One turn sends every row of this set to another row. A few are shown first. Where does it send the rows asked after them?
Mibo: [-19   7 -11 -13  -3 -15  29  23 -13 -47 -31  -3  22   8  -2  -7 -32 -33
 -33  -4 -11   5 -39  -1   2 -11  38 -11 -19]
Boki: [-15 -17 -18  11  -5  32  -5  -3  10 -22  -6   0  -7  37  21 -17  27 -12
 -10  35 -14 -26   9  18   5 -33 -11  19 -17]
faro: [ -6  -5   9  11  -6  10 -15  13   7 -18  39   4 -24  12  12   3  16  20
 -13   3 -25 -10 -10  37   9   0  26 -15  -4]
nub: [ 18 -50   6   2 -12   9   1 -12  -8 -40  17  -5  40   9  -6   4   9 -42
  -2  11   5  29 -16 -35   2  -4  30  -4 -30]
mas: [-24   7 -19  -7   1 -16  28  15  -6 -48 -30  -6  24  14   0  -4 -23 -35
 -37   4 -11  -2 -41  -1  12 -11  36 -15 -20]
fut: [ 23 -26 -12 -23 -23 -17  14  15 -20 -14 -29 -29  -4  20  -9   9  29 -16
 -22  13 -24  40 -10  -7  12 -37   4  12   3]
sar: [ 19 -45   5   3 -10  -3   6  -8  -4 -32  11  -7  34  12  -6   0  10 -41
   2  16   4  34 -17 -43   6  -1  24  -1 -24]
remel: [-20   2 -15  -6   1 -14  35  31 -10 -46 -23  -2  22  12  -4  -2 -28 -36
 -42   5  -9   0 -38   4  12 -13  34 -20 -20]
negu: [ 18 -31 -23 -24 -21  -4  17  12 -23 -11 -34 -22   2  18 -11   8  28  -6
 -29   7 -22  37  -9 -13  18 -35   7   8   3]
vora: [ 20  -2  -1   3   5 -18  13  30 -29 -48 -10  13  16  -1  14 -28  17 -11
 -11  -7   3  24 -22  22  59   2  12  -2 -17]
fiti: [-15 -19 -23  12  -5  32  -3   0  15 -18   0  -1   1  31  22 -24  22 -13
 -10  35 -15 -22   4  19   9 -34 -18  19 -20]
virir: [-12   2 -15 -13  -2 -21  30  23  -7 -54 -32  -7  23   9  -5  -6 -26 -33
 -37  -2  -9   1 -41  -1   7 -12  34 -21 -14]
Lodo: [ 17 -21 -12 -20 -23 -11  12  14 -22 -10 -33 -22   3  19  -7   7  33 -14
 -27   7 -16  40  -6 -11  10 -45   8   7   7]
dibi: [ 23  -3   4  10   5 -16  10  24 -26 -47  -8  12  15  -6  17 -34  17  -6
 -11  -8   5  13 -14  16  60   2   9   4 -13]
noza: [ -9 -13  13  16  -3  42  10 -11  -9 -58   8 -26 -26 -13   9  22  -1 -11
 -12   8  10  16  11   4   0  11 -21  -7 -35]
rona: [ 22  -4   3   2   5 -19  12  29 -22 -51  -5  10  21   4  18 -32  16 -13
 -23  -6  11  22 -15  20  58   1  14  -1 -21]
Kega: [ -5  -2   8  11 -34   3   3  -2  19 -42  -2 -12  17 -17  23   1 -11  -2
 -18  29  35   4 -36  25 -11 -39  -5 -30   0]
kad: [  4 -10   7  14 -11  11  -3   9   7 -20  44  15 -18   9  10  -1  15  21
  -3   6 -31 -13 -14  29   3   2  24 -16  -5]
zegi: [ -4   0   7  12  -8  18  -8  14   1 -18  44  12 -23  10  15  -2  18  21
  -7  -1 -22 -11 -11  35   7  -2  21 -17  -7]
nukal: [ -5  -5   6  17  -6  38   4 -18 -13 -60   6 -22 -26  -5   2  25  -2  -8
 -17   7  16  14   8   1  -8   7 -20 -11 -40]
Fus: [-10  -5  10  21  -2  42  11  -7   0 -57   7 -27 -30  -4   4  27   5 -10
 -14   8  11  12   3  -7 -10   9 -20 -10 -31]
zup: [  2   1  12  11 -35   8  -4 -11  12 -45   0 -16   7 -15  24  -8 -16  -5
 -19  26  31   1 -33  27 -20 -36 -11 -26  -3]
dera: [ 15 -49   5   6 -18   6   7  -4 -11 -34  12 -12  35  12 -12   1   7 -44
   0  13  -1  36 -19 -38   8  -2  28  -2 -28]
rati: [-13 -10  12  21  -8  41   5 -18  -4 -50  10 -29 -25  -6   6  27  -3  -4
 -13  10   9  13   0  -4  -8  14 -18  -8 -33]
ditat: [ -3  -1  15  11 -25   5   1 -11  15 -45   0 -20  11 -14  24   2 -16   6
 -17  23  30  -3 -30  26 -19 -41  -8 -30  -4]
gofu: [ 13 -29 -16 -25 -16  -7  14  20 -19 -12 -33 -23   3  19 -10   8  28 -15
 -28  12 -23  37  -3 -11  17 -38  13  16   6]
Vas: [-12 -17 -16  13  -7  29  -4  -4  14 -23 -13  -5  -5  41  21 -28  24 -24
  -6  31 -16 -16   5  19   8 -35 -15  18 -22]
Dena: [ -6  -2   9   9  -5  11  -5   5   4 -11  48   7 -16  11   6  -4  15  21
  -6   5 -27 -14 -15  29   7  -1  23  -9   2]

fiti goes to rona
Dena goes to remel
zegi goes to virir
Now these:
Mibo goes to Fus
vora goes to ditat
noza goes to Lodo
Vas goes to dibi

One turn sends every row of this set to another row. A few are shown first. Where does it send the rows asked after them?
L: [-11  30 -22 -16  22  -5   0 -19  65  19  -4 -28  46  31 -13  33  13 -15
   9  -2 -11 -25  -8 -17  -4  28  -7 -13 -15  37  16  23  20 -27  -2 -31
  -5 -13 -30 -21   3 -13 -16 -15]
H: [-57  51  -7 -25   6  26 -36  10  45  15  13 -31 -14  21 -13  34 -21 -51
 -33 -26   0  10  17   5 -24 -21 -23   4 -22  29   5  12 -26 -39 -11   9
   9 -10 -31  23   5  13 -47  -7]
N: [ -6  33 -26 -31  19  -4  -2 -22  59   9 -19 -14  24  38 -12  12 -16 -20
   8  -3   2  -3  -5 -18  -3  26 -28   9  -9  38  -5  24  17 -41 -29 -49
 -20  -8 -34   3   9 -17 -13 -14]
T: [ 13  42 -14 -43 -14   1  -1 -40   7  17  25 -40 -27  25 -21  11 -29   0
   0 -22  -3 -16  22   0 -37  17 -56  12  -6  24  24   3 -20 -33 -14  15
  -2  -4   9  -1 -33  19   1 -14]
C: [-58  57  -2 -25  12  21 -26   2  44  13  15 -43  -5   8 -19  46  -9 -61
 -29 -26  -4   6  17  -1 -24 -14 -10   2 -24  21   8  14 -21 -33   3  15
  28 -18 -30  17  -2   8 -41 -21]
R: [-61  56  -6 -26   5  13 -25   5  36  30  18 -38 -12  19  -5  35 -15 -60
 -30 -22  -3  12  26  -6 -19   1 -25   6 -21  19   8  17 -32 -30  -7   6
  17  -1 -36  19  -5   7 -31 -22]
X: [ 16  10 -15 -29 -34  -7 -19 -28  11  42   7 -57   3  -9   6  19   5  -5
 -37   5  -4  24  29  -2 -46 -13 -16  16  -3  28 -27  -9   2   3  -4 -29
  17  13 -30  19   7 -12   5  10]
Q: [ 23  13  -7  -5 -17   6 -14 -18  12  24  -3 -62   0 -19 -10  12  -4 -17
 -25  13   9  14  24  14 -53 -30  -2  10 -17  38 -37 -13  -1   0 -16 -29
  17  -7 -29  28  22 -13 -13  20]
F: [ 10  22  -1 -13  18 -16  -4 -40  27  -1  19 -26 -11 -18 -22   8 -19 -25
  11 -12  11 -41  48   8 -45   9 -15 -14 -23  32  -5  21 -21  -4 -12  17
  17 -48  -5 -10 -13   6  -3  -2]
Y: [ 18  37   5   0  -6 -30  -9   7  31  32   4  -8   8  -1 -39   7 -12 -16
   7 -18  -8 -31  22   7 -24   1   5  -1  23  70  -8  20 -17   3 -20 -33
  27 -18 -37  16 -21 -49   6  18]
S: [ 18  48   2  -8  -4  -7   1  -8  32   8   1 -29  12  -3 -61  29   0 -11
  16 -27  -3 -21   7  11 -23  -3   9  -7  36  58  26  -3   4  -8  14 -25
  50 -12 -28  34 -31 -45  -1   0]
K: [ 11  33  -1  -7  25   0   7 -40  24 -16  18 -48 -12 -17 -36   9 -15 -24
  23 -10  15 -39  35  15 -39  -1 -14 -17 -19  29  15   5 -12 -16   3  20
  30 -45   1   5 -19   9 -12 -14]
D: [ -8  44 -28 -17  19  10   4 -20  52   1 -11 -33  31  45 -22  13 -10 -16
  18  -7   9   0 -15  -7  -4  22 -34  -2  -3  38  21  14  23 -42  -6 -49
 -20   0 -26  14   6 -11 -17 -29]
J: [-62  50  -6  -7   9  15 -31  16  39  30  18 -30  -5  13  -4  35 -12 -61
 -29 -22  -4   2  25   5 -23 -11 -16  -3 -27  32  -4  19 -36 -21 -10  11
  11 -15 -34  13   2   8 -40 -12]
M: [ 10   8 -18 -14 -20   3 -12 -29  15  21   5 -66  18 -21  -7  26  11 -10
 -29  -6   7  25  25   5 -46 -16 -10  -6   2  18  -8 -19  15   1  24 -20
  28   8 -29  24   3  -6  -1   2]
B: [ 21  50 -10 -46  -9   9  -8 -34  13   6  18 -34 -42  22 -29   7 -37   1
  -2 -14  -3 -20  15  10 -40   0 -47  20 -18  40   4   2 -23 -39 -32   6
  -6 -18  10  12 -23  14 -11  -4]
G: [ 25  55  -8 -16 -15   2 -12   7  26   7  -1  -9  -5  12 -56   9 -32  -3
   7 -25   2 -15   3  14 -26 -15 -13  14  39  74   6  -4  -8 -28 -25 -36
  19  -3 -25  44 -21 -45  -7  18]
A: [ 24  24 -15 -13 -31  22 -13 -16   8  19   2 -75   4  -4 -16  21  -1  -2
 -25   2   2  24   2  18 -48 -33 -13   8  -4  33 -10 -34  12 -10   3 -24
  15  12 -19  36   8  -6 -18  10]
W: [  8  45  -7 -26 -22 -23  -5  -6  22  34   6 -20   2  13 -37  13 -16  -7
   8 -33  -5  -4  22 -11 -19  19 -20   7  44  51  19   6 -11 -10  -2 -31
  29  10 -39  30 -42 -43  17  -4]
P: [ -1  46 -13  -8  31   6   4 -12  60   7 -12 -39  30  31 -32  23   3 -21
  18  12 -10 -22 -20  -7  -9  13  -1   1 -28  50   0  21  17 -34 -22 -39
  -5 -24 -26  -4  13 -21 -29 -13]

R goes to C
X goes to M
Now these:
N goes to L
S goes to G
T goes to K

